0: [4 3 4 4 6 6 9 4 6 4 7 4 5 5 3 6 4 5 4 5 5 6 5 5]
1: [6 6 6 6 4 5 2 6 4 6 4 5 4 5 5 3 4 4 2 6 4 4 4 5]
2: [2 4 4 4 5 5 8 3 4 5 5 6 4 4 5 6 2 3 5 3 4 5 6 6]
3: [4 3 3 2 2 4 4 4 6 3 4 4 5 6 4 6 9 6 9 4 5 6 2 3]
4: [6 7 7 5 1 2 0 5 3 5 2 4 3 3 6 2 7 6 4 4 5 2 4 3]
5: [5 4 4 3 3 3 6 4 6 4 3 4 4 4 6 7 3 4 5 5 4 4 4 7]
6: [3 5 3 4 2 5 4 7 5 4 3 7 4 3 6 5 5 4 8 2 5 4 4 5]
7: [5 5 3 6 6 7 8 7 5 5 7 6 4 4 5 6 0 3 2 6 4 3 7 5]
8: [6 2 2 5 6 8 9 6 7 2 9 6 5 7 3 9 2 4 3 7 3 5 5 5]
9: [2 1 2 3 4 4 6 4 6 2 5 4 5 6 3 7 7 6 9 3 5 6 3 2]
10: [4 7 9 4 6 0 1 2 1 8 2 1 3 3 5 0 6 4 5 2 5 4 6 3]
11: [5 5 5 5 8 5 7 5 3 6 6 4 5 3 5 3 0 4 0 5 4 5 7 6]
12: [3 4 5 5 8 7 6 4 4 6 7 5 6 6 2 3 3 4 0 5 5 6 5 5]
13: [3 6 8 5 9 3 7 2 0 8 6 2 5 3 4 1 2 1 0 4 3 5 8 3]
14: [5 5 3 4 2 4 3 5 6 3 4 5 4 6 5 7 6 6 7 5 5 4 3 5]
15: [5 4 6 5 5 3 4 3 4 4 4 2 5 4 4 4 4 5 4 5 4 4 4 5]
16: [5 4 8 5 7 2 5 1 4 4 4 1 6 3 4 3 4 5 5 4 3 5 6 4]
17: [4 3 7 5 8 3 6 2 3 5 6 1 5 4 4 3 3 4 1 5 4 5 6 4]
18: [1 3 0 3 5 9 3 8 7 2 3 9 4 4 5 6 6 7 9 1 5 4 0 6]
19: [5 2 2 4 3 5 8 5 7 2 6 5 4 6 4 9 4 5 6 5 4 5 4 5]
20: [6 5 5 7 9 6 6 6 3 5 7 5 4 4 4 4 0 3 0 5 4 4 8 5]
21: [2 5 5 3 6 7 3 4 5 5 4 5 6 4 4 1 5 5 4 4 6 5 3 4]
22: [7 6 5 4 1 5 2 7 6 4 3 6 4 4 6 5 5 5 4 6 4 3 3 6]
23: [6 5 6 6 3 1 4 4 3 5 3 2 4 3 6 4 3 4 3 6 3 2 5 6]
24: [5 6 3 2 0 4 0 6 5 4 3 6 4 5 5 4 9 6 7 4 6 4 1 2]
25: [5 3 2 3 2 5 5 6 7 2 4 6 4 7 4 8 6 6 7 5 4 5 3 4]
26: [6 3 4 5 5 5 5 5 7 2 7 4 5 7 2 6 6 7 6 6 4 5 4 2]
27: [4 4 6 4 7 3 6 2 4 5 5 3 5 3 4 3 4 4 2 5 4 5 5 5]
28: [3 5 4 5 7 8 6 6 5 5 4 8 6 4 4 4 1 3 4 3 5 6 6 6]
29: [4 5 5 4 8 6 6 5 4 5 8 5 4 5 3 4 3 4 2 6 5 5 5 4]
30: [7 6 6 7 3 3 2 5 4 5 3 4 4 4 5 2 5 4 4 5 4 3 5 4]
31: [3 7 5 4 4 5 0 5 3 6 4 6 4 5 4 1 6 4 2 3 5 3 3 3]
32: [4 3 4 4 7 3 9 2 5 5 7 2 5 5 4 7 3 4 3 7 4 6 6 5]
33: [5 5 4 3 1 3 4 5 5 4 3 4 4 4 6 6 6 5 7 5 5 4 4 5]
34: [6 4 4 5 5 5 6 4 7 2 7 3 5 7 2 5 6 7 6 6 5 5 4 2]
35: [5 5 6 7 5 6 3 5 4 6 3 6 4 4 6 2 2 4 1 4 5 4 5 7]
36: [0 4 6 3 7 4 6 0 3 6 5 3 7 5 3 3 5 3 6 3 5 6 6 3]
37: [8 8 7 4 6 6 1 8 3 7 5 5 2 3 6 2 2 4 0 5 5 3 3 6]
38: [2 6 4 4 8 8 7 6 2 6 2 6 5 3 5 3 0 2 2 3 6 5 6 8]
39: [6 4 2 4 1 6 1 6 7 3 4 7 5 7 3 6 9 7 8 5 5 5 2 4]
40: [4 5 6 6 9 4 5 3 2 7 6 2 5 5 2 2 5 4 0 5 5 6 6 4]
41: [2 1 2 2 2 4 4 5 6 0 3 6 5 7 2 9 8 7 9 3 5 6 3 1]
42: [2 3 2 4 3 6 4 5 7 4 3 7 6 6 4 6 8 6 9 2 5 5 2 4]
43: [3 3 3 4 5 6 8 4 6 4 6 5 5 4 5 6 3 4 6 4 5 6 5 5]
44: [7 7 6 4 1 4 0 7 3 5 3 5 2 5 5 3 6 5 1 4 6 2 4 3]
45: [5 5 4 3 2 4 0 4 4 4 3 6 4 6 3 4 9 6 7 3 6 6 2 2]
46: [7 6 4 4 1 6 3 7 7 4 4 6 4 5 6 6 5 5 5 6 4 3 3 6]
47: [4 3 0 2 0 8 1 8 7 0 4 9 4 4 6 8 6 7 9 3 5 2 1 4]
48: [4 2 3 4 3 4 6 5 6 3 4 4 5 6 4 7 5 5 8 5 4 6 4 4]
49: [8 9 8 6 4 2 4 5 2 8 3 2 3 1 7 1 2 2 1 6 3 1 5 7]
50: [4 4 4 4 6 5 7 3 6 4 6 3 5 6 3 5 5 5 5 6 5 6 5 3]
51: [5 3 2 4 3 8 5 7 8 1 5 8 6 6 4 8 6 6 8 5 4 4 3 4]
52: [4 4 6 5 8 4 7 4 3 6 6 3 5 3 6 3 1 3 0 5 4 4 7 6]
53: [9 6 8 9 5 1 4 3 5 6 4 0 5 3 4 3 5 5 4 7 2 3 6 4]
54: [3 4 6 5 7 4 7 4 3 6 5 4 5 2 5 3 1 3 2 4 4 5 6 6]
55: [7 9 8 6 4 2 4 5 3 7 3 2 3 1 7 1 2 3 1 6 3 2 5 7]
56: [6 7 6 6 3 3 1 5 2 5 3 3 3 4 6 2 4 4 1 5 4 2 5 5]
57: [4 4 6 5 7 4 6 3 3 6 6 3 4 3 5 3 1 3 0 4 4 5 7 5]
58: [4 4 5 5 8 6 7 4 4 5 8 4 4 6 3 4 3 5 1 6 5 5 6 3]
59: [3 4 6 4 8 4 8 2 3 6 7 4 5 4 4 3 2 3 1 5 4 5 6 4]
60: [3 5 4 5 7 7 6 4 4 5 2 5 6 3 5 3 3 4 4 3 5 5 5 6]
61: [0 4 5 3 6 3 5 0 3 5 4 3 6 5 2 3 6 3 7 2 4 7 4 2]
62: [6 5 4 5 2 3 2 4 5 3 4 4 5 6 4 4 9 6 8 4 4 4 3 2]
63: [4 6 5 4 4 5 3 5 4 5 4 5 5 5 5 4 5 4 3 5 4 4 5 5]
64: [5 7 7 4 5 3 2 3 3 7 3 3 4 2 5 1 5 4 3 4 4 4 4 5]
65: [2 6 4 4 8 8 6 6 2 6 2 7 5 3 5 3 0 2 2 3 6 5 6 7]
66: [7 7 6 6 3 6 2 6 3 6 3 5 4 2 7 2 3 3 0 6 4 2 4 7]
67: [4 3 4 4 4 5 6 5 5 4 5 5 5 4 5 5 5 4 6 4 5 5 4 4]
68: [4 5 5 4 3 3 3 4 4 4 3 4 5 4 5 5 5 4 5 5 5 4 5 5]
69: [2 3 2 3 6 4 8 1 5 4 6 4 5 6 3 6 6 4 7 4 4 7 5 4]
70: [0 3 1 2 3 6 4 6 5 4 3 7 5 5 5 5 7 5 9 1 6 6 4 4]

[5 5 6 6 4 6 3 6 3 7 3 6 4 4 6 2 3 4 1 4 5 4 5 7] 35 1
[5 4 4 4 2 4 1 4 5 4 4 6 4 7 3 5 9 6 7 3 6 6 2 2] 45 62
[5 9 9 4 5 0 0 3 2 9 2 2 2 2 6 0 5 3 4 2 5 3 6 5] 10 64
[4 4 0 6 6 9 5 6 9 2 4 9 7 7 4 6 4 5 8 5 4 4 2 6] 51 42
[4 2 3 4 4 4 6 4 6 3 4 4 5 6 4 7 6 5 8 4 5 6 4 4] 48 9
[7 5 4 5 2 4 1 5 5 4 4 4 5 6 4 4 8 6 7 5 5 4 4 2] 62 45
[1 4 0 4 5 9 3 7 7 2 2 9 4 4 6 5 5 6 9 1 5 4 1 7] 18 70
[3 1 1 3 4 5 7 3 6 2 7 4 5 6 3 8 6 6 8 5 5 7 3 3] 9 48
[8 6 3 5 4 6 5 9 4 5 4 8 2 4 6 7 1 3 0 6 4 2 5 8] 7 66
[6 4 5 5 2 3 2 4 6 3 4 2 5 6 4 5 9 7 9 4 4 5 4 1] 62 3
[5 2 3 4 7 6 9 3 6 4 8 5 5 6 3 7 3 4 4 6 4 7 5 4] 0 32
[5 5 3 5 6 7 8 7 5 5 7 6 4 4 5 6 1 3 3 6 4 3 6 5] 7 29
[5 6 9 5 6 0 1 1 3 7 2 0 5 2 5 1 7 5 7 3 4 3 6 2] 10 64
[6 7 7 5 1 3 0 5 3 5 2 4 3 3 6 2 7 5 4 4 5 2 4 3] 4 44
[2 5 5 4 7 7 4 4 5 5 4 5 6 4 4 1 4 5 4 4 5 5 3 5] 21 60
[5 9 9 4 5 0 0 3 2 9 1 1 2 2 6 0 6 4 4 2 5 3 6 5] 10 64
[5 6 3 2 0 5 0 6 5 4 3 6 4 5 4 4 9 6 7 5 5 4 1 3] 24 45
[5 3 2 4 3 8 5 7 8 1 5 8 6 6 4 8 6 6 8 5 4 4 3 4] 51 25
[6 2 3 5 6 6 9 5 7 3 8 4 6 6 4 8 2 4 4 7 3 5 6 5] 8 0
[3 7 5 4 4 6 0 5 3 7 5 5 4 4 4 1 6 4 1 3 5 3 4 4] 31 63
[3 7 5 4 4 5 0 5 3 6 4 5 4 4 4 1 6 4 2 3 5 3 4 4] 31 63
[5 2 4 4 5 3 9 2 6 4 6 3 5 5 5 8 3 4 5 6 4 6 6 6] 32 0
[4 3 4 2 2 3 4 4 4 4 3 4 4 6 4 6 8 5 8 3 6 6 3 3] 3 33
[6 5 5 4 3 4 5 6 6 4 3 5 3 4 6 7 3 4 5 6 4 4 4 7] 5 46
[6 5 4 4 2 3 4 5 5 4 4 4 4 4 6 6 6 4 6 6 4 3 4 6] 33 68
[6 7 6 6 3 3 1 4 2 5 3 3 3 4 6 1 5 4 2 5 5 2 5 4] 56 30
[1 5 5 3 6 7 3 4 5 5 3 5 6 4 3 2 6 5 4 4 6 6 3 4] 21 60
[4 7 9 4 6 0 1 2 2 8 2 1 4 3 5 0 6 4 5 2 5 4 6 3] 10 64
[5 6 6 6 5 6 3 6 3 7 3 6 4 4 6 2 3 4 1 4 5 3 5 7] 35 1
[3 5 4 5 6 8 6 6 5 5 4 8 5 4 4 4 2 3 4 3 5 5 6 6] 28 60
[5 3 2 3 2 5 5 6 7 2 4 6 4 7 4 9 6 6 7 5 4 5 3 4] 25 14
[5 5 4 4 2 4 0 4 4 4 3 5 4 7 3 4 9 6 7 3 6 6 2 2] 45 62
[5 4 3 6 5 7 7 7 6 4 6 6 5 4 5 6 1 4 4 6 4 4 5 7] 7 43
[2 1 2 3 4 4 6 4 6 3 5 4 5 6 3 7 7 6 9 3 5 6 2 3] 9 3
[4 3 3 4 4 7 8 5 7 4 6 6 6 5 5 6 4 4 6 5 4 6 5 5] 43 67
[1 4 6 4 8 4 6 0 3 6 5 3 7 5 3 2 4 3 5 3 5 7 6 3] 36 61
[4 4 3 4 4 5 6 5 5 4 5 5 5 4 5 5 5 4 6 4 5 5 4 4] 67 43
[6 4 2 5 1 6 2 6 7 3 4 7 5 8 3 6 9 6 7 5 5 5 2 4] 39 25
[5 7 5 5 1 3 0 5 3 4 2 5 4 4 5 2 8 5 5 4 5 3 3 2] 4 24
[2 5 3 5 5 7 6 5 5 5 3 6 5 2 6 4 3 4 5 3 5 5 5 7] 60 28
[2 3 2 4 3 6 3 5 7 4 3 7 6 5 4 6 8 5 9 2 5 5 2 4] 42 70
[5 9 9 4 5 0 0 3 2 9 2 2 2 2 6 0 5 3 4 2 5 3 6 5] 10 64
[4 4 5 6 8 6 5 4 5 5 7 4 7 4 3 2 4 5 1 5 4 5 5 5] 12 29
[5 3 2 2 2 5 5 6 6 2 4 6 4 7 4 9 6 6 8 5 4 5 3 4] 25 48
[2 4 1 4 3 7 3 5 6 5 4 8 6 8 2 4 9 6 8 3 6 6 2 3] 42 39
[5 7 6 4 2 3 0 5 2 5 2 5 4 4 5 2 8 5 5 3 5 3 3 2] 4 31
[6 6 7 6 4 3 4 5 4 6 4 3 4 3 6 3 2 4 2 6 4 3 5 6] 23 1
[7 6 7 7 4 4 3 5 4 5 4 4 4 3 6 3 3 4 4 6 3 3 6 4] 30 1
[3 3 4 2 2 3 4 4 4 4 4 4 4 6 3 6 8 6 8 3 6 6 3 3] 3 9
[4 7 7 4 5 2 1 4 2 7 3 3 4 2 5 1 5 4 3 4 5 3 5 5] 64 56
[6 7 6 6 3 3 0 4 2 5 3 3 3 4 6 2 5 4 2 5 5 2 5 4] 56 30
[2 4 6 5 8 4 8 2 2 6 7 4 5 4 4 3 2 3 1 5 4 5 7 4] 59 57
[2 4 2 4 4 7 3 5 6 5 4 8 6 8 2 4 9 6 8 3 6 6 3 4] 42 70
[5 5 6 7 6 4 4 4 5 5 5 2 6 5 4 3 5 5 3 6 4 4 5 4] 15 27
[6 8 6 6 2 3 0 5 2 5 2 4 3 4 6 2 5 4 2 5 5 2 5 4] 56 4
[4 5 6 6 9 4 5 3 2 7 6 2 5 5 3 3 4 4 0 5 5 6 6 4] 40 17
[5 4 8 5 8 3 6 2 3 6 6 1 5 3 4 2 2 4 1 5 4 5 7 4] 17 57
[6 5 6 7 9 6 6 5 3 5 7 5 4 5 4 4 0 3 0 5 4 5 8 5] 20 11
